[[ 41   1]
 [ -6  57]
 [-28   8]
 [-29  13]
 [-16   1]
 [ -8  -2]
 [ 43  32]
 [ -7  -3]
 [-17   1]
 [ 31  46]
 [ -1  66]
 [ 39  39]]
->
[[ 39  39]
 [ 66  -1]
 [ 46  31]
 [  1 -17]
 [ -3  -7]
 [ 32  43]
 [ -2  -8]
 [  1 -16]
 [ 13 -29]
 [  8 -28]
 [ 57  -6]
 [  1  41]]

[[-35 -35  31 -31 -39  35  34 -16 -17 -58 -20  41]
 [-10  -7  18 -11  32 -26 -26  16   7 -28 -34  28]
 [ 35  36 -41  42 -28  25  21 -14  -2 -48 -22  44]
 [ 26  25 -31  35 -27  39  40  -8  33 -26 -26  18]
 [-17 -11  24 -14  25 -21 -17  15  35  44 -12 -43]]
->
[[-43 -12  44  35  15 -17 -21  25 -14  24 -11 -17]
 [ 18 -26 -26  33  -8  40  39 -27  35 -31  25  26]
 [ 44 -22 -48  -2 -14  21  25 -28  42 -41  36  35]
 [ 28 -34 -28   7  16 -26 -26  32 -11  18  -7 -10]
 [ 41 -20 -58 -17 -16  34  35 -39 -31  31 -35 -35]]

[[-27  15 -19 -29 -23  17 -29 -60 -47]
 [-13 -36  43  -1 -55  -2  19  21 -23]
 [ 28  32 -52 -15  38 -18 -24 -45   5]
 [ 15  31 -13   1  14  11  -8 -36 -18]
 [ 20 -21   8 -20 -32  16   8  10  17]
 [-51  25  -7 -11 -35  -1   0 -63 -60]]
->
[[-60 -63   0  -1 -35 -11  -7  25 -51]
 [ 17  10   8  16 -32 -20   8 -21  20]
 [-18 -36  -8  11  14   1 -13  31  15]
 [  5 -45 -24 -18  38 -15 -52  32  28]
 [-23  21  19  -2 -55  -1  43 -36 -13]
 [-47 -60 -29  17 -23 -29 -19  15 -27]]

[[ 43   3  10  10 -15  17   1   4 -17  -9 -11  24 -16]
 [ -8  -3 -23  11   9  13  -3  15 -17  -5  -6  -6  32]
 [ 60 -10 -28 -17   8 -11  14   6  -9  10  21 -19  -9]
 [ 16  44  24  28   6   0  -5  16   0 -31 -11  -2   7]
 [ -7 -40  -5   5  10  15   8 -14   5  -2   5 -23  12]]
->
[[ 12 -23   5  -2   5 -14   8  15  10   5  -5 -40  -7]
 [  7  -2 -11 -31   0  16  -5   0   6  28  24  44  16]
 [ -9 -19  21  10  -9   6  14 -11   8 -17 -28 -10  60]
 [ 32  -6  -6  -5 -17  15  -3  13   9  11 -23  -3  -8]
 [-16  24 -11  -9 -17   4   1  17 -15  10  10   3  43]]

[[-14  11 -25  17 -12  10  26 -11 -23 -15 -36 -24  21]
 [ 16 -11  18  16   2  -3 -17  24  10  54 -21  -3   3]
 [-33 -24  -7  11  10 -21  38   5 -11  19 -23 -22   4]]
->
[[  4 -22 -23  19 -11   5  38 -21  10  11  -7 -24 -33]
 [  3  -3 -21  54  10  24 -17  -3   2  16  18 -11  16]
 [ 21 -24 -36 -15 -23 -11  26  10 -12  17 -25  11 -14]]

[[ 71 -14 -16 -23 -37  36  61  41 -63]
 [ -2 -13  -1   5   7  -5   5  -1  15]]
->
[[ 15  -1   5  -5   7   5  -1 -13  -2]
 [-63  41  61  36 -37 -23 -16 -14  71]]
